In the data rows, the value 128 means zero.
Some points:
[107 178 127 131  87 167 102 134 121 132  65 119 115 124 121 157 153 124
 107 107 121 109 138 153 145 110 152  92 162 111 168 167]
[176 136 196 161 126 117  98 103  84 123  90  68 157 104 122 127  74 143
 129 137 117 121  94 134 124 146 124 135  85 148 162 137]
[ 99 117 149 121 157 118 119  64 157  91 156 151 124 123 123  96 120 161
 169 157 159 127 111  98  60 117  92 105 152 146 128 148]
[115 159 165 167 130 113 139 124 119 138 106 180  83 140  93 140  96 139
 125 119 134 104 174 160 131 139 155  91 107 121 115 102]
[ 89 154 115 121  76 113  74 133 144 130 106 132 128  98  67 110 116 131
 126 111 105 127 127 198 151 110  76 174 135 131 119 161]
[124  97 125 108 107 114 162 102 122 155  91 130 130 138 125 128 135 118
 145 134 133 129 135 186 153  81 154 104  97 111  89 159]
[ 95 138  86 127 129 135 115 111 111 112 150 112 134 111 101 119 146 156
 110 102 129 128 125 111  93  91 124 107  80 133 100 124]
[ 82 105 119 156 168 114 114 135  86 150 148 128 166 156 136  88 109 113
 178 113 149 155 115 139 173 112 144 134 180 139 122 130]
[121 131 175  77 165 106  62 109 163 108 150 102 130 157 126 132 145 133
 115  97 163  95 144 130 149 137 141  96 140 179 171 126]
[162 133 126 140  96 154 141 120 130 151 111 151 161 115 104 165 159 119
 110 133 141 131 158 111 140 204  77 179 142 126 142 121]
[138 155 101 144 147 142 161  85  99 109 137 129 128 166 123  91 120 132
  88 143 140 130  85 129 158 149 139 141 157 114 185 147]
[125  93 135  96 109 114 123 143 127 171 176 139 129 138 119 127 112 109
 148 127 112 114 136  73 149 147 158 161 102  98 133 130]
[120 118 115 106 136 244 132 121 168 125 125 150 143  89 111  94 140 179
 141 147 132 140  82 130 129 151 115  85 129 134 100 129]
[121 165 116 117 138 115 144  87 122 144 113  98  92 124 125 112 113 185
 115 125 158 116 117 104 145 143 149 132 174 152 104 100]
[158 118 122 120 124 124 109 107 146 143 160 136 131 116 111 124 169  89
 141 136 108 115 108 177  87 108 126 136  88  96 142 132]
[158 137 110 132 110 121 116 102 153 123 111 155 139 193 166 101 130 112
 114 157 118 126 151  88 137 118  92 121 124 135 110 156]
[122  81 142 166 127  89 134  99 153 166 114 152 184 113 117 171  91 143
 157  90 107 146 113 120 107 104 102 117 173 113 133 153]
[150  95 151 146 126 126 139 129 169 106 132 130  80 120 124 117 115 125
 157 150 128 106 132 127 126 141 138 147 102 149  95 129]
[126 118 142 170 112 145 121 144 103 116 136 120 139 120 125  97 163 123
 123 122 150 123 145  68 149  89 112 175 110 157 149 160]
[154 140 135 121 149 122 180 137 143 148 142 142 121 130 126 148 130  89
 140  97 113 132 102 122 115 127 106 116 151 150 122 118]
[161 133 132 129 102 135 162 119 104 103 155 132 152 180  68 142 133 115
 119  95 170 113 180 122  94  62 104 127 171 148 120 110]
[129 120  92 149 105 142  86 144 104 118 150 167  87 117 164 139 126 143
 159 124 120 186 140 129  99 159 103  93  97 128 163 151]
[114 137 104 142 131 102 171 140 145 147 153  89 132  94 162 115 113  92
 132 155 125 127 145 142  87 170 163 140 119 144 138 130]
[103 125 130 169 136 160 135 126 115 154 153 121  91  94 122 120 121 114
 108 118 175  93 151 109 145 149 106 113 143 109 123 176]
[166 125 100 142 146 118 121 113 121 131 123 108 118 114 127 120 151 132
 184 121 145  92 130 138 151 133 124 119 133 114 133 125]
[128  86  69 142 166 135 119 154 122  90 143 114 117 177 108 175 145 127
 104 122 130 144  98 162 108 139 165 167 158 145 128 141]
[110 148 149 122 110 116 139 169 159 132 144 149  96 140 141  99 119 146
 115  91 133 119 109 115 147 116 115 183 117 129 145 160]
[151  79 116 149  83 150 121 128 150 163 122 113 126 126 162 123 140 114
 120  98 133  71 106 140 130 120 136 112 146 153 157 104]
[147 146  95 164 166 115  98  84 112 130 143 128 111 154 133 117 106 138
 136  77  87 127 169 121 145 163 143  97 133 105 155 133]
[120 132 112 143 147 121 147 153 164 126 112  90 134  96 103 123 115 195
 100 144 112 121 121 112 103 149 172 138 117 180 143 176]
[101 125 142 168 116 128  99 176 151  79 121 115 158  90 190 141 116 125
 132 117 171 146 146 139 130 131 127 122 168 121 115  91]
[162 156 136 173 130 122 139 121 139  95 172 132  73 122 107  91 140 100
 110 113 125 166 150 130 117 138 111 138 137 141 121 132]
[133 125 127 105 110 160 166 188 113  97 184 131 118 153 127 125 102 112
 145 111  67 122 161 118 131 101 155 101 133 163 109 180]
[107 131 133 128 119 121 105 130 110 167 193 130 145 149  99 139  90 143
  79 195 166 125 111 122 144 128 110 123 128 121 131 122]
[103 132 158 106 118 109 133 153 108 115 129 147 155 147 125 142 181 129
 132 143 139 120 153 139 145 167 135 131 141 163 115 135]
[187 115 145 133 141 135 168 160 126  95 102 126 155 115 130 134  97 144
 143 180  98  69 157 132 136 113 103 112 165 106 150 140]
[133 117 186 166 129 155 177 106 125 165 144 142 132 121 173 137 135 151
 114 110 145 167 106 126 121  82 159 116 118 135 137 154]
[140 124  95 153 138 152 113 132 157 160 126 100 136 134 128 141 137 127
 131 154 134 115 152 114 130 100 154 141  66 156 146  87]
[ 98  86 121 144 111 142 147 137 154 150 107 159 106 181 101 131 138 121
 118 157 122 123 147 156 122 158 115 101 112 134 143 132]
[ 88 140  93 111 127 115 138 180 104 119 104  97 133 143 120 161 143 110
 143 122 190 115  92 138 118 134 109  92 107 118 164 124]
[127 157 120 116 155 153  95 141 128 123  84 156 169 141 102 111 114 122
 133 104 109 146 105 100 123 145 131 163 122 138  68 141]
[109 132  95 133 119  80 148  97  97 142 121 118 150 118 132 140 135 156
 135  92 110  94 138  97  98 145 108 118  90 148 124 143]
[107 133 152 142 125 114 119 118 101 124 132 128 116 116 150 120 164 134
 157 174 139 157 132 146 128 111 109 155 114 116 176 111]
[132 134  84 138  92 125 135 123 123  97 172 131 129 112 128 137 137 149
 145 138 119 108  91 122 172 122 173 168 129 114 135  91]
[114 193 128 181 116 119 149 120 142 143 113 139 106 128 159 135 137 121
 137 153 118 141 134 167 126 106 110 142 144 152  91 109]
[113  85 163 112 102  85 149 155 135 127 107 142 143 142 155  89 144 152
 106  98 109 146  71 120 129 157 122 125 152 141 140 106]
[120 136  93  87 176 141 167 104 116 150 122 147 147 126 158 147 139 123
 136 113 139 115 136 151 124 149 104 147 109 123 120 179]
[121 155 127 126 105  97 129 133 115 122 148 132 154 147 148 113 140 145
 138 110 120  72 103 175  84 178 119 135 134 116  74 122]
[133 130 158 116 147 129  78 109  90 136 144  86 115 110 161 171 113  75
  74 157  63 137  92 127 118 148 102 123 157 142 110 137]
[ 90 123 128 163 135 154 114 115 110  86 112 145 120 171 103 135 102 127
 130 129 113 122  98 124 110 157 131 119  88 132 100  45]
[184 107 126  99 149 119  93 117 126 147  99 159 126 140 158 143 108 140
  68 110 156 117 167 145 133 107 172 152 123 144 114 116]
[132 108 139 124 151 138 122 109 133 129 142  89 141 144  99 141 153 131
 133 121  98 188 146 133 143 116 141 130 133 107 134 154]
[111 125  91 112 135 132 128  98 138 143 113  99 100  95 137 126 126 102
 131 118 104 118 113 114 119  83  96 164 131 123 111 135]
[149  96  99 110 120 101 116 149 134 122 116  96 138  88 100  90 133 128
 167 143 116 152 168 122 133 119 134 106 140 167 113  95]
[102 140 107  92 101 128 148  99 160 119  93 149 141 145 106 145  53 123
 150 141 152 155 144 113 130 144 163 157 114 116 162 137]
[116 135 109 138 117 134 115 176 129 151 126 110 119 119 123 133 121 164
  95  98 122 139 125 102  88 107 146 110 153  77 147 139]
[136 162 114 123 155  75 149 154 145 113 102 129 119 143 143 148 141 141
 101 132 139 162 118 112 144 111 100 124 104 133 116 134]
[113 169 147 100 145 158 150 141  98 121 129 118 153 124 131 105 123 149
 144 116  82 150 166 143  98 117 114 155 132  93 179  78]
[145 123 151  97 147 148 123 135 167 128 118  92 110 152 114 128 139 111
  97 155 136 143 144 106 130 118 123 129 148  81 101 139]
[127  98 102  78 119  96 132  93 107  70 122 174 141  77 135 106 106  92
  58 139 122 140 126 129 136 102 156 102 131 148 160 118]
[134 145 112  99  69 115 109 113 105 153 129 108  98 141 144 150 138 144
 155 165 150 176 141 127  97 131 143 131 161 138  84 120]
[142 108 155 111 120 148 122 130 102  84 126 168 107  90 143 168 126 139
 128 134 172 126 139 130  80 132 134 174 123  90 129 126]
[131 106 110 101 131 106 122 137 141 147 133 110 117 140 157  69  81 107
 118 124 169 108 113 130 107 110  95 136 146  56 132 111]
[108 136 117 121 157 166 109 143 162 129  99 155 144 148 157 141 130 112
 147 173 100 130 127 119 134  98 107 108 132 165 144 121]
[135 132 120 112  96  94 130 128 145 130 137 115 108 119 148 173 132 155
 123 149 120 141 149 114 170 125 119  90 137 125 123 140]
[142 143 129 149  99 143 109 100 151 141 146 108 143 126 109 132 103  89
 143 127 157 160 102 143 161 141 169 128 138 136 137 136]
[123 159  92 135 138 141 147 127  82 128 108 144 142 108 177 112 108  80
  94 145 133 115 140 104 155 120 131 119 119 142 103 121]
[143 103 122 143  93 142 160 110 136 128 133 114 138 126 118 100 154 123
  88  90  92 175 130 132 146 145 121  95 135 100 134  76]
[149 161 163  93  91 116 146 113 143 147 142 157 136 136 127  99 160 122
 137 139 102 133  95 119 134 139 135 124 129 154 155 117]
[152 104 111 132 126 145  95 131 102 111 110 140 135 110 126 124 142  95
 173 105 137 119 134  98 134 177 130  91 136 119  98 146]
[135 116 148  69 141 158 127 126  82 132 117 119  53 131 152 142 106 184
 186 110 109 129 112 133 185 123 116 143 143 120 111 105]
[109 150 161 119 139 128 149 115 184 103 165 119 118  94 126 201 136 108
 127  71 130 121 105  87 180 122 112 117  92 109 104 103]
[117 154 135 127 156 114 124 175 152 163 123 122 118 128 102 124 133  88
 124 150  90 124 127 121 108 144 167 137 180 111 121 125]
[ 90 105 159  94  92 154 169 107 103 112  95  60 109 150 118 147 100  94
 135 124 129 111 136 112  86 141 119 129 117 159 133 112]
[144 119 121 121 126 112 126 144 118 126 151 129 166  97  93 124 127 171
  94 168 129 139 136 138 152 143 111  90 117  89  93 135]
[136  85 133 118 175 119 131 167  80 180 108 135  85 114  80 116 152 137
 114 136 146 129 106 128 147 134  90 126 113 165 143  98]
[ 93 115 157 144 114 129 120 117 105  97 141 138 120 109 125 116 157 119
 117 155  99  56 123 149 144  91 170 134 144 113 123 158]
[ 99  88 148 144 150 131 124 142 106 134 104 155 127 105 126 118 114 110
 107 108 132 142 135 121 123 107 131 164 116 125  96 118]
[131 127 135 154 139  85 136 125 141  88  67 140 118 133  99 118 162 118
 172 157 134 136 109  75 135 140 152 124 125  80 126 130]
[101 120 135 116 139 133  73 129 169 144 123 171 106 106 134 118 111 125
 134 135 103 111 145 128 108 131 120 125 116 130 158  94]
[141 139 155 103 136 112 127 131 101 129 114 133 114 119 121 112 162 100
 125 113 161 161 101 146 103 151 170 104 111 121 136 155]
[120 147 150 143 140 111 107 136 116 142 137 107 154 164 135 136 151 116
 131 148 119 124 108 105 132 100 133 111  88  81 106 113]
[190 162 139 119 100 138 120 182 116 119 154 135 149 145 129 123  59 120
 145 117 154 146 114 155 136 115 111 105  85 141 117 150]
[185 130 101 148 166 116 134 144 132 114 144 156 114 133 115 184 122 139
 131 143 119 110  75 139 113  86 126 139 150 137 152 108]
[126  87 136 146 139 131 138 127 177  76 122  71 127 168 183 114 133 154
 110 117 119 145 149 180 148 150 100 151  93 106 111 144]
[134 172 134 100 176 142 149 128 157 138 132 115 165  97 117  91 134 116
 140 116 165 116 159 168 132 132 140 141 123 126 124 104]
[157 146 133 123 110 156  87 131 129 153 125 129 162 151 168 126 172 163
 135 108 118 107 136  97  88 121 154 141 119 117 128 119]
[ 90 112 134 127 144 126 142 116 128 142 166 156 167 114 136 165 146 150
 132 143 106 139 180 157 138 142 121 150 129 142 142 118]
These points spread out most along one direction. Take the direction at right angles to it along which they spread out most. Go by this last direction. How many in every 100 of the points above lie lower along it than each point below? Answers are rounded to whole numbers. More than half of the points above lie lower than the first one.
[ 82 105 119 156 168 114 114 135  86 150 148 128 166 156 136  88 109 113
 178 113 149 155 115 139 173 112 144 134 180 139 122 130] 11
[187 115 145 133 141 135 168 160 126  95 102 126 155 115 130 134  97 144
 143 180  98  69 157 132 136 113 103 112 165 106 150 140] 91
[113 169 147 100 145 158 150 141  98 121 129 118 153 124 131 105 123 149
 144 116  82 150 166 143  98 117 114 155 132  93 179  78] 76
[142 108 155 111 120 148 122 130 102  84 126 168 107  90 143 168 126 139
 128 134 172 126 139 130  80 132 134 174 123  90 129 126] 55
[116 135 109 138 117 134 115 176 129 151 126 110 119 119 123 133 121 164
  95  98 122 139 125 102  88 107 146 110 153  77 147 139] 26
[103 132 158 106 118 109 133 153 108 115 129 147 155 147 125 142 181 129
 132 143 139 120 153 139 145 167 135 131 141 163 115 135] 75
[120 118 115 106 136 244 132 121 168 125 125 150 143  89 111  94 140 179
 141 147 132 140  82 130 129 151 115  85 129 134 100 129] 78
[ 88 140  93 111 127 115 138 180 104 119 104  97 133 143 120 161 143 110
 143 122 190 115  92 138 118 134 109  92 107 118 164 124] 14
[154 140 135 121 149 122 180 137 143 148 142 142 121 130 126 148 130  89
 140  97 113 132 102 122 115 127 106 116 151 150 122 118] 68
[131 127 135 154 139  85 136 125 141  88  67 140 118 133  99 118 162 118
 172 157 134 136 109  75 135 140 152 124 125  80 126 130] 22
[117 154 135 127 156 114 124 175 152 163 123 122 118 128 102 124 133  88
 124 150  90 124 127 121 108 144 167 137 180 111 121 125] 40
[121 131 175  77 165 106  62 109 163 108 150 102 130 157 126 132 145 133
 115  97 163  95 144 130 149 137 141  96 140 179 171 126] 5
[ 93 115 157 144 114 129 120 117 105  97 141 138 120 109 125 116 157 119
 117 155  99  56 123 149 144  91 170 134 144 113 123 158] 43
[124  97 125 108 107 114 162 102 122 155  91 130 130 138 125 128 135 118
 145 134 133 129 135 186 153  81 154 104  97 111  89 159] 86
